a =
[[129 153 129 156 128 119 130 134 127 126 112 118 130 137 116]
 [129 129 129 134 128 129 130 134 127 126 128 134 125 121 135]]
a[0, 0] = 129
a[-2] = [129, 153, 129, 156, 128, 119, 130, 134, 127, 126, 112, 118, 130, 137, 116]
a[1, -5] = 128
a[1, -7] = 127
a[0, -2] = 137
a[1, 12] = 125
a[-2, -13] = 129
a[-2, 3] = 156

X =
[[147 143 137 136 134 145 135 142 152 143]
 [147 141 144 132 144 142 137 142 144 142]
 [148 138 138 140 139 140 138 142 140 142]
 [145 147 141 134 140 146 141 140 143 140]
 [148 145 145 136 137 152 139 135 143 138]
 [152 149 135 140 139 143 150 140 145 139]
 [144 140 137 136 139 145 138 138 146 146]
 [150 141 139 136 136 146 138 147 146 141]
 [142 143 135 141 135 150 137 140 145 143]
 [145 146 144 148 139 144 141 139 143 140]
 [149 140 141 136 150 145 144 140 146 143]
 [140 138 134 135 141 144 142 142 144 152]
 [144 141 139 136 140 146 142 139 144 140]]
Indices start at 0.
(0, 0)	147
(7, 3)	136
(12, 6)	142
(3, 6)	141
(10, 8)	146
(7, 6)	138
(8, 9)	143
(4, 3)	136
(1, 7)	142
(5, 4)	139
(10, 7)	140
(10, 5)	145
(8, 2)	135
(10, 6)	144
(2, 8)	140
(6, 1)	140
(2, 7)	142
(7, 4)	136
(1, 9)	142
(9, 8)	143
(9, 0)	145
(10, 0)	149
(4, 7)	135
(4, 2)	145
(4, 6)	139
(8, 6)	137
(6, 9)	146
(11, 6)	142
(5, 9)	139
(11, 5)	144
(0, 3)	136
(1, 3)	132
(6, 8)	146
(9, 6)	141

M = [126 136 125 134  99 126 129 125 136 132 126 136 127]
M[0]: 126
M[10]: 126
M[1]: 136
M[3]: 134

B =
[[102 128 147 114]
 [120 105 120 135]
 [132 149 111 104]
 [141 146 133 153]
 [150 150 143 115]
 [103 143 108 146]
 [121 119 107 146]
 [136 120 128 145]
 [142 108 104 105]
 [142 138 136 144]
 [138 128 118 106]
 [119 118 117 149]]
B[-12][-4] = 102
B[:, -4] = [102, 120, 132, 141, 150, 103, 121, 136, 142, 142, 138, 119]
B[:, 2] = [147, 120, 111, 133, 143, 108, 107, 128, 104, 136, 118, 117]
B[:, 3] = [114, 135, 104, 153, 115, 146, 146, 145, 105, 144, 106, 149]
B[-8][2] = 143
B[2][-3] = 149
B[4][-1] = 115
B[8][-4] = 142
B[8] = [142, 108, 104, 105]
B[-11][3] = 135
B[6][-1] = 146
B[-3][0] = 142
B[-7][0] = 103
B[:, -3] = [128, 105, 149, 146, 150, 143, 119, 120, 108, 138, 128, 118]
B[-1][-4] = 119
B[-9][0] = 141

data =
[[103 153 103 102 153 154 154 102 102 153 102 154 103 103 103 153]
 [104 152 104 103 153 153 153 103 103 153 103 153 103 103 103 153]
 [104 153 103 103 153 153 153 103 102 152 102 153 103 103 103 153]
 [152 103 153 154 103 103 102 153 154 103 154 102 153 153 153 103]
 [152 103 153 153 103 103 103 153 153 104 154 103 152 153 153 103]]
data[0][0] = 103
data[2][15] = 153
data[:, 5] = [154, 153, 153, 103, 103]
data[3][5] = 103
data[3][14] = 153
data[2][11] = 153
data[3][13] = 153
data[0][12] = 103
data[2][1] = 153
data[0][15] = 153
data[1] = [104, 152, 104, 103, 153, 153, 153, 103, 103, 153, 103, 153, 103, 103, 103, 153]
data[2][2] = 103
data[3][7] = 153
data[2][7] = 103
data[:, 9] = [153, 153, 152, 103, 104]
data[:, 3] = [102, 103, 103, 154, 153]
data[2] = [104, 153, 103, 103, 153, 153, 153, 103, 102, 152, 102, 153, 103, 103, 103, 153]
data[0][6] = 154
data[:, 12] = [103, 103, 103, 153, 152]
data[:, 7] = [102, 103, 103, 153, 153]
data[1][12] = 103
data[1][10] = 103
data[1][0] = 104
data[0][1] = 153
data[1][4] = 153
data[0][10] = 102

grid = [148 154 155 149 149 149 155 155 147]
grid[0] -> 148
grid[1] -> 154
grid[6] -> 155

arr = [119 134 129 154 126 117 133 115 132 133 133 123 129 114 125]
arr[0]: 119
arr[13]: 114
arr[5]: 117
arr[11]: 123
arr[1]: 134
arr[3]: 154

A =
[[103 148 129 138 126 141 141 138 122 119]
 [114 144 137 129 149 141 142 154 110 141]
 [101 141 136 137 130 141 138 135 123 126]
 [117 131 122 133 104 141 114 112 132 122]
 [121 125 123 136 105 141 120 108 141 113]]
Indices start at 0.
(0, 0) = 103
(3, 6) = 114
(2, 2) = 136
(1, 8) = 110
(3, 0) = 117
(3, 2) = 122
(2, 3) = 137
(2, 1) = 141
(1, 4) = 149
(0, 7) = 138
(0, 8) = 122
(2, 4) = 130
(0, 3) = 138
(3, 3) = 133
(1, 1) = 144
(1, 5) = 141
(3, 4) = 104
(1, 2) = 137
